In the rows, zero is written as 128.
One turn moves each row of this set onto another row. After a few examples, where does it send each row asked below?
j918: 151 140 123 141 112 138 183 134 114 115 83 124 115 137
j601: 79 136 113 111 112 120 173 116 103 116 105 135 117 157
j116: 127 106 104 131 112 142 154 132 91 110 115 111 84 146
j273: 135 145 125 107 113 121 174 105 113 157 87 119 96 118
j723: 168 127 123 96 113 78 159 116 102 112 86 128 104 138
j347: 156 133 129 149 122 130 154 112 123 108 79 152 90 145
j763: 141 145 119 102 109 135 163 126 142 143 120 160 95 113
j215: 115 126 145 130 111 150 148 120 94 104 155 130 94 125
j423: 113 141 123 98 131 99 131 122 87 94 145 150 99 145
j828: 134 130 110 102 121 128 140 128 135 89 141 134 129 126
j731: 133 120 143 83 107 80 143 99 104 140 125 142 97 125
j816: 162 137 125 135 127 88 151 115 106 126 155 110 97 125
j255: 170 135 122 91 109 138 158 116 109 121 120 143 97 110
j891: 121 115 114 122 118 130 132 153 96 134 113 116 91 117
j26: 96 144 143 150 119 108 145 107 102 112 127 131 73 152
j237: 94 141 137 100 101 134 146 114 119 104 77 138 114 135
j703: 116 114 132 75 120 92 178 122 110 134 140 127 102 133
j24: 118 133 129 153 108 138 155 113 149 107 124 112 104 132
j270: 114 127 144 136 113 77 167 116 108 135 88 126 109 155
j65: 166 120 106 137 108 107 140 102 122 107 143 139 86 125
j86: 144 153 128 115 120 92 167 108 102 126 72 148 92 123
j492: 109 137 145 138 104 100 136 131 130 95 133 152 132 152
j667: 128 115 153 133 106 115 125 105 122 107 157 130 111 141
j750: 159 118 121 92 109 104 166 115 116 144 101 100 107 131
j41: 138 162 148 113 108 91 164 81 126 93 119 136 117 152
j409: 117 150 116 114 106 83 157 90 135 113 131 164 119 136
j625: 100 153 135 137 113 134 158 146 101 93 131 149 113 138
j904: 131 102 141 124 132 87 169 107 91 101 98 120 97 164

j904 moves to -> j703
j215 moves to -> j625
Now these:
j409 moves to -> j65
j255 moves to -> j918
j723 moves to -> j750
j237 moves to -> j41
j26 moves to -> j423

One turn moves each row of this set onto another row. After a few examples, where does it send each row asked below?
j21: 118 128 106 139 141 103 147 120 125 134 117 120 147 183 131 163 134 130 134 117 152 138 142 118 147 137 123 107 136 122 112 191 125 110 118 135 130 147 125 117 120 135 126 104 133 82 113 152 124 136 125 112 136 151 129 168 147 158 122 159 135 131 170 124 135 126
j149: 134 103 99 147 132 110 133 84 133 138 134 92 148 130 160 145 105 153 126 169 132 120 123 100 131 153 139 117 169 140 136 158 159 128 141 126 136 104 144 117 108 130 132 108 119 100 105 130 140 93 130 169 125 146 147 151 131 129 144 149 124 123 105 140 122 141
j814: 117 144 113 152 118 109 137 107 126 145 131 110 154 77 127 145 139 121 140 108 150 145 122 113 135 139 112 124 132 129 112 174 124 168 153 134 114 133 128 151 125 113 126 119 136 97 108 149 130 123 127 110 132 189 139 128 141 149 150 164 91 114 75 163 140 144
j346: 111 149 105 119 167 109 129 132 115 116 144 107 146 80 124 137 110 127 141 100 141 134 142 116 133 150 105 116 145 139 96 142 147 167 132 147 107 123 115 158 108 136 125 152 119 114 132 175 139 132 137 166 108 153 125 122 151 139 153 153 118 97 101 137 148 151
j3: 122 100 73 134 145 166 99 151 157 131 140 136 143 101 136 109 121 128 121 183 106 136 137 129 125 135 132 133 121 121 164 187 119 123 148 136 128 110 134 143 121 133 119 118 117 88 114 143 131 118 122 138 127 158 147 125 166 161 140 147 114 137 118 125 131 125
j887: 112 154 138 134 123 96 107 145 140 123 126 116 149 89 126 123 116 141 133 143 121 168 105 123 119 142 104 87 127 105 153 188 124 150 112 128 176 131 131 139 114 152 131 150 120 141 102 133 145 130 116 145 142 144 97 98 124 161 114 135 123 128 123 136 128 122
j798: 146 125 109 118 145 119 113 141 140 161 128 126 129 132 130 106 119 167 103 105 119 136 164 88 157 158 135 85 131 125 125 142 112 122 112 124 139 115 137 113 101 113 122 147 114 112 102 134 117 126 119 132 136 141 175 107 149 158 130 111 141 127 96 150 132 123
j318: 110 145 145 158 130 146 143 133 133 133 140 132 142 146 133 141 127 120 122 126 126 125 103 150 105 114 101 139 111 143 134 119 120 134 130 127 140 151 97 149 148 119 104 109 162 137 146 146 116 127 135 105 138 156 139 104 146 138 145 155 129 102 149 128 112 165
j807: 132 138 86 143 117 111 127 110 169 143 139 126 147 122 131 153 126 121 108 133 193 143 133 130 142 129 119 96 128 129 135 173 128 133 122 134 131 123 134 130 123 136 124 137 138 98 116 152 125 127 122 163 131 186 142 191 111 153 145 146 119 119 131 166 129 126
j884: 102 119 105 144 142 122 119 138 127 129 139 111 121 95 140 133 100 126 90 129 122 121 124 129 165 158 102 105 150 130 119 147 135 153 111 147 115 119 135 117 123 123 151 160 125 101 113 145 131 124 158 154 156 145 149 166 109 127 148 111 155 112 105 131 113 140
j100: 141 134 115 121 137 128 136 88 161 165 114 146 129 105 123 130 152 134 110 120 139 128 147 97 107 126 114 149 118 125 90 145 154 121 141 101 139 115 95 131 106 106 121 142 115 109 136 162 133 140 117 137 129 158 113 117 142 159 135 130 144 121 144 94 128 168
j699: 123 112 136 150 151 94 109 121 114 150 126 109 150 102 160 146 112 121 138 113 135 156 143 94 117 159 148 98 151 133 106 166 156 160 154 148 113 81 128 143 138 110 123 115 137 92 117 156 130 131 139 156 133 159 106 114 137 138 126 139 103 110 96 142 158 142
j471: 128 151 163 118 142 185 79 143 135 153 129 129 147 87 133 139 140 133 112 138 110 144 127 130 113 124 83 119 139 141 158 148 114 107 159 146 120 114 139 135 124 144 130 119 113 123 121 151 117 144 116 142 121 83 126 138 129 150 143 150 136 119 122 129 127 142
j510: 118 120 153 156 156 134 129 117 113 180 126 165 137 157 123 140 148 88 140 134 129 147 137 124 100 129 156 138 113 134 121 146 134 104 152 136 112 140 107 131 139 144 116 123 122 111 117 119 119 124 115 120 149 122 132 113 139 148 113 147 140 98 134 167 128 149
j176: 109 120 138 147 120 182 116 152 129 132 137 146 131 150 120 141 92 115 95 106 126 121 130 162 128 104 146 137 140 139 117 164 86 114 127 134 125 132 92 130 118 140 120 123 120 138 113 144 107 118 130 121 144 148 123 148 135 163 162 151 115 120 134 138 139 128
j808: 152 131 133 145 133 127 107 111 157 154 124 140 140 112 132 173 136 124 119 111 114 135 120 114 122 90 92 130 132 145 129 121 146 115 133 124 154 92 143 140 135 109 154 96 108 148 105 149 111 141 128 146 150 90 137 101 135 160 114 166 127 133 139 137 130 138
j164: 126 151 157 130 135 165 107 150 152 176 134 134 158 118 113 155 155 174 112 122 155 118 113 108 151 121 112 121 153 117 112 146 94 98 114 122 146 114 111 148 136 103 138 126 134 129 114 147 108 144 101 140 120 127 136 107 133 153 121 154 128 131 121 121 122 126
j823: 120 152 130 150 143 83 156 126 123 143 135 136 145 71 127 142 153 126 103 121 134 145 131 125 121 127 143 134 132 131 157 171 134 123 172 128 122 119 131 105 109 117 129 120 100 146 110 140 125 125 112 111 134 94 126 123 134 155 152 119 126 112 123 104 132 142
j102: 152 120 151 151 151 151 118 96 141 150 110 148 158 144 126 138 111 144 130 127 119 161 143 135 128 132 159 123 137 104 93 136 118 123 120 115 143 147 138 141 109 141 131 111 120 152 90 129 101 107 123 136 133 142 130 133 127 153 114 150 134 119 149 159 150 90
j426: 139 102 131 147 130 123 147 105 126 107 121 119 133 127 131 151 91 103 122 139 114 141 144 116 137 165 118 131 139 101 138 140 187 127 125 132 154 152 143 118 102 115 127 93 144 111 129 147 144 117 106 135 105 122 143 134 137 128 128 119 151 116 135 137 128 135
j847: 132 130 109 130 129 95 118 133 161 109 115 137 117 111 160 131 140 121 120 132 125 146 132 126 144 129 110 95 118 168 154 124 107 165 103 144 152 117 148 134 107 103 123 112 108 135 115 178 153 122 114 147 142 148 127 142 133 179 155 144 116 148 132 127 119 111
j963: 122 122 110 143 108 127 115 140 104 146 149 112 129 137 134 142 109 113 122 124 128 109 137 141 166 161 118 100 118 121 151 147 134 135 140 139 104 149 112 137 148 143 147 146 107 114 143 157 137 129 108 93 119 148 138 147 102 138 158 115 155 116 157 126 127 147
j939: 141 156 157 145 160 127 126 140 148 142 155 139 148 111 149 153 134 157 122 141 127 131 138 127 134 131 130 121 120 122 130 152 104 136 158 124 86 112 121 143 118 103 116 86 135 116 135 171 120 173 130 137 136 155 125 145 137 139 129 111 163 116 113 85 144 128
j531: 129 122 133 100 128 137 112 99 121 148 95 129 123 143 119 137 141 119 122 133 91 147 134 102 131 103 124 113 140 131 122 161 103 148 132 138 149 127 110 134 101 149 145 148 98 101 113 150 160 169 133 161 140 161 141 99 143 147 130 116 117 123 99 156 139 124
j404: 131 115 149 147 131 145 95 114 140 140 127 117 142 136 132 126 74 139 113 111 85 138 128 120 110 130 128 127 130 120 135 105 130 153 117 137 138 138 131 143 126 139 129 129 130 171 114 143 127 93 115 120 130 113 122 158 120 160 137 148 113 119 131 94 133 152
j316: 131 154 195 135 176 112 132 123 105 148 133 126 148 149 125 116 108 130 136 130 154 139 133 119 129 135 122 117 127 136 134 121 123 149 139 143 140 172 125 140 124 140 122 126 145 142 113 146 121 118 120 150 129 98 130 114 147 136 120 132 145 118 148 108 131 144
j880: 122 155 101 116 148 121 113 147 149 139 169 131 149 154 121 169 102 137 122 145 80 141 128 120 121 122 119 101 127 138 158 167 124 111 118 146 140 125 119 162 131 127 120 110 121 135 113 151 127 138 132 143 124 178 130 111 142 144 133 121 96 131 76 137 132 157

j884 moves to -> j807
j823 moves to -> j939
j510 moves to -> j316
Now these:
j3 moves to -> j798
j471 moves to -> j164
j176 moves to -> j102
j699 moves to -> j346
j880 moves to -> j531
j426 moves to -> j963

One turn moves each row of this set onto another row. After a few examples, where does it send each row asked below?
j629: 140 98 131 143 179 125 129 108 133 123 158 144 148 115 107 154 49 163 108 100 123 125 128 157 140 146 107 105 133 160 141 124 122 80 129
j590: 106 149 138 127 149 116 153 97 114 91 189 138 160 122 105 167 80 148 73 97 141 116 84 111 141 153 134 46 97 138 128 117 133 86 124
j157: 122 130 141 123 160 157 108 92 130 120 154 140 190 123 124 146 33 139 112 84 150 119 139 150 136 123 115 61 111 146 144 170 103 90 144
j150: 151 130 134 98 152 128 156 78 139 136 170 155 157 157 146 155 42 117 115 98 149 103 133 142 119 162 128 87 130 139 133 144 102 88 157
j529: 151 139 141 160 159 183 140 119 148 66 179 129 150 121 122 137 92 115 64 135 130 118 121 97 161 129 111 61 131 162 132 123 102 72 127
j792: 139 134 120 134 165 132 152 87 138 95 140 157 159 148 102 120 66 117 72 109 121 111 101 98 158 154 128 90 142 142 138 76 157 84 128
j752: 141 95 123 138 171 128 140 101 143 121 149 144 134 121 104 151 61 161 106 101 114 121 124 150 149 142 99 108 135 163 139 116 125 74 138
j103: 138 131 166 98 143 133 155 94 142 122 154 144 152 136 139 134 62 139 51 125 125 80 137 105 142 157 139 64 154 149 133 124 82 72 152
j790: 134 172 113 107 163 162 124 87 155 79 131 173 142 140 112 184 87 143 67 81 126 90 141 137 153 137 142 57 145 111 134 132 120 97 128
j770: 156 133 120 125 119 140 110 120 137 128 161 179 183 145 114 159 56 94 108 99 148 117 141 129 153 167 125 50 113 141 142 152 107 80 162
j606: 106 139 123 100 165 158 137 81 133 110 152 172 160 135 126 153 90 137 90 117 129 98 153 148 139 132 116 57 150 94 118 126 125 51 138
j428: 153 144 144 117 142 166 93 128 131 93 157 128 189 150 106 134 64 141 59 85 130 78 114 128 130 172 124 69 141 182 133 144 117 80 143
j643: 105 134 138 132 145 121 112 113 144 108 170 168 164 154 92 133 100 133 100 91 147 104 98 117 131 139 127 66 103 139 120 154 137 121 126
j275: 131 145 121 131 154 154 163 128 134 65 165 148 147 104 123 175 65 108 80 115 104 111 126 154 110 141 141 58 127 116 129 127 105 57 126
j572: 154 119 100 105 133 124 142 145 150 90 147 167 160 120 116 139 87 121 92 113 135 131 125 132 173 112 113 79 161 140 149 156 117 91 150
j853: 117 104 127 118 154 153 139 105 136 87 158 125 167 124 121 165 60 116 98 124 118 140 107 145 113 192 129 47 110 149 119 137 97 74 123
j64: 129 158 115 164 143 129 162 73 133 93 140 143 167 132 120 140 85 120 66 101 155 116 124 132 166 128 137 32 132 131 104 122 135 73 125
j472: 158 141 119 137 169 176 143 127 164 76 184 117 169 144 151 175 71 102 68 97 108 113 128 149 146 129 128 46 123 130 116 136 132 99 159
j931: 156 138 135 158 188 157 147 102 174 83 179 145 148 136 114 167 39 113 77 144 133 125 118 97 122 154 136 51 124 145 128 125 132 101 132
j115: 146 125 133 127 194 173 128 94 177 63 179 105 154 150 113 149 78 131 84 98 95 90 121 120 150 136 109 77 143 161 147 128 119 93 143
j469: 129 153 144 89 136 139 156 106 182 119 164 171 190 133 109 131 51 126 107 124 151 127 132 140 154 128 123 64 127 139 146 149 92 88 146
j40: 149 151 132 105 138 156 80 131 127 100 158 131 190 150 98 148 65 135 65 87 136 82 125 125 139 171 123 69 135 179 130 145 119 86 146
j113: 151 134 105 149 145 156 130 97 126 92 136 145 164 142 133 130 93 116 68 60 99 109 108 134 160 130 148 75 148 146 116 119 145 68 126
j280: 121 130 98 136 192 126 130 125 173 75 177 159 163 145 127 168 61 128 58 84 143 105 127 114 139 161 123 66 115 143 155 133 128 130 118
j390: 160 121 97 116 138 129 135 139 140 96 143 166 151 119 119 139 96 124 92 112 131 127 115 125 175 111 103 87 154 153 151 156 131 83 145
j74: 138 131 162 101 141 150 153 104 145 111 153 143 160 136 135 122 56 136 42 124 118 81 133 97 150 164 125 62 161 148 143 125 90 73 148
j433: 142 179 123 122 175 128 142 72 141 89 149 140 166 152 88 136 61 128 91 81 101 102 130 133 154 139 128 64 118 126 122 124 166 110 129
j36: 153 138 133 102 179 152 136 126 168 81 143 169 187 142 159 167 87 110 77 110 135 104 147 117 152 165 128 85 120 122 150 158 117 119 125

j74 moves to -> j390
j853 moves to -> j606
j150 moves to -> j469
Now these:
j40 moves to -> j629
j64 moves to -> j472
j590 moves to -> j275
j115 moves to -> j792

One turn moves each row of this set onto another row. After a few examples, where does it send each row asked below?
j768: 122 128 128 115 116 139 116 101 116 89 149 154 141 127
j63: 131 136 155 93 93 133 123 127 100 124 140 151 138 151
j499: 155 138 137 97 97 123 107 140 109 111 141 102 136 132
j593: 115 134 119 147 142 121 130 96 134 149 159 141 136 126
j265: 127 121 116 148 103 112 112 128 143 148 130 119 78 138
j211: 102 143 119 130 122 124 132 134 138 136 150 84 122 139
j567: 137 137 151 93 97 130 129 121 104 124 144 155 135 147
j563: 132 101 147 139 99 164 128 135 128 93 137 114 128 135
j687: 143 133 97 131 128 129 119 128 154 109 125 154 118 118
j298: 124 121 117 163 132 133 97 169 127 123 135 137 98 145
j934: 111 118 127 141 127 121 131 127 128 154 115 157 87 148
j272: 93 125 143 115 119 94 97 155 103 129 117 131 123 131
j371: 129 124 151 135 135 139 161 147 135 148 121 100 151 128
j142: 130 102 152 109 98 121 99 127 116 95 140 128 136 125
j367: 132 131 124 115 119 140 116 99 123 95 157 154 138 123
j85: 148 127 137 158 160 142 127 134 102 152 132 142 131 141
j597: 136 112 116 141 157 137 97 125 109 97 123 148 120 122
j6: 107 104 141 165 104 143 144 130 137 152 144 102 120 139
j686: 114 141 110 147 122 144 149 119 137 164 146 131 106 145
j228: 117 105 135 119 129 107 111 113 139 98 121 146 133 113
j864: 118 110 140 168 107 138 139 130 137 153 149 106 115 134
j940: 120 120 116 145 104 121 103 131 141 145 136 112 82 140
j331: 138 113 107 138 138 118 106 133 114 129 95 141 87 137
j12: 109 115 164 134 127 139 133 135 91 142 138 100 143 146
j284: 175 143 126 117 124 139 136 134 124 147 114 131 107 150
j540: 134 150 153 103 119 122 130 164 112 148 128 120 149 136
j971: 137 145 145 107 120 117 95 124 105 134 156 146 137 112
j256: 152 144 134 123 94 152 105 141 132 123 161 111 105 138
j689: 103 111 136 123 98 105 127 102 113 145 124 154 117 150
j960: 120 108 124 140 105 138 150 136 137 128 105 116 96 166
j166: 120 129 141 136 131 134 159 145 135 152 123 99 154 130
j615: 103 117 130 137 150 102 97 139 132 129 120 157 111 120
j405: 137 114 105 133 136 120 102 135 122 125 94 130 85 136
j239: 110 121 125 115 123 123 128 145 137 97 111 103 143 115
j326: 131 151 154 105 124 118 127 159 104 148 132 119 147 138
j384: 136 139 142 90 117 120 145 107 111 140 111 119 145 124
j435: 127 118 115 142 154 131 101 125 108 93 122 149 127 121
j454: 133 143 129 153 131 166 143 139 112 153 149 111 129 147
j516: 157 140 133 119 119 154 144 141 105 131 121 96 143 142
j432: 153 102 145 134 115 142 115 115 113 120 124 174 130 130

j768 moves to -> j371
j432 moves to -> j12
Now these:
j689 moves to -> j563
j934 moves to -> j142

One turn moves each row of this set onto another row. After a few examples, where does it send each row asked below?
j84: 96 123 117 135 132 107 146 152 148 126 119 154 141 140 110 99 125 119 109
j813: 102 98 132 129 105 143 142 124 135 148 107 112 147 169 124 134 126 148 135
j488: 135 141 147 142 123 137 118 110 142 122 133 142 110 121 80 118 147 146 93
j879: 128 104 133 148 108 139 102 137 128 149 155 99 135 132 97 145 130 98 131
j684: 135 148 167 103 128 169 134 125 146 159 135 137 128 118 104 140 127 124 135
j397: 98 128 150 136 139 130 146 96 127 145 160 117 129 107 89 132 110 131 127
j376: 132 127 125 104 107 138 166 134 100 153 108 123 122 145 126 144 116 98 137
j261: 166 138 152 139 98 107 151 130 118 146 126 118 134 114 126 146 157 119 117
j52: 115 110 102 160 128 111 137 122 124 107 110 102 140 133 136 137 143 113 126
j955: 88 128 118 134 133 108 147 149 139 127 117 155 145 143 111 105 129 121 108
j90: 123 130 164 139 134 131 135 134 92 122 146 142 140 102 97 123 130 150 113
j365: 106 99 127 123 113 146 139 125 130 148 100 116 145 167 124 141 125 154 133
j881: 123 125 101 136 97 112 130 119 101 115 140 129 116 160 95 124 122 117 108
j110: 111 149 130 152 139 109 117 120 168 116 160 116 139 139 123 130 150 133 106
j15: 122 171 126 133 126 131 122 128 136 144 151 156 119 111 137 116 114 123 83
j300: 128 168 128 129 122 129 119 122 141 139 149 156 117 107 141 117 115 119 89
j415: 124 152 110 141 104 146 111 166 128 108 129 113 151 136 130 128 149 122 131
j329: 152 123 137 135 144 132 127 137 159 117 101 107 100 147 114 130 144 105 116
j129: 106 132 155 139 133 115 91 138 128 160 142 123 122 127 135 151 155 118 139
j80: 132 135 119 123 153 141 167 120 145 151 124 110 103 127 105 149 94 133 116
j895: 136 134 143 119 122 114 113 134 127 125 129 107 141 123 145 120 178 126 98
j220: 112 142 95 108 112 145 155 118 135 103 137 127 123 126 106 154 100 135 135
j695: 136 161 137 118 107 127 122 136 147 108 154 137 125 141 120 137 147 111 162
j75: 100 148 95 108 131 156 143 125 127 138 112 116 104 151 112 161 142 111 122
j191: 122 139 140 137 92 169 124 100 126 155 120 121 110 112 149 151 126 145 123
j949: 124 152 156 144 134 133 141 148 159 138 138 118 116 88 142 156 145 136 127
j861: 123 139 134 133 97 174 123 106 121 156 123 123 109 110 149 148 125 149 117
j33: 125 174 131 132 124 129 127 123 134 140 148 153 118 110 136 114 120 122 80
j396: 136 139 124 125 167 158 126 113 111 174 134 116 136 122 109 129 124 121 119
j568: 89 130 116 132 133 108 145 146 141 122 115 156 146 144 109 106 127 119 111
j393: 104 97 130 123 110 146 139 121 131 147 104 117 148 167 130 136 129 155 133
j622: 120 139 137 133 99 171 120 105 119 159 128 119 105 110 147 150 125 150 120
j7: 141 148 133 161 135 127 120 165 129 150 101 116 123 154 136 157 133 125 126
j175: 110 147 141 110 105 121 147 136 112 96 136 134 122 161 111 157 136 149 98
j956: 138 122 126 129 119 138 132 141 127 142 142 98 151 130 160 165 109 124 144
j769: 128 128 139 114 115 114 165 89 122 103 131 119 141 117 109 137 121 146 98

j397 moves to -> j80
j488 moves to -> j684
j393 moves to -> j955
Now these:
j75 moves to -> j175
j415 moves to -> j895
j949 moves to -> j956
j813 moves to -> j84
j261 moves to -> j879

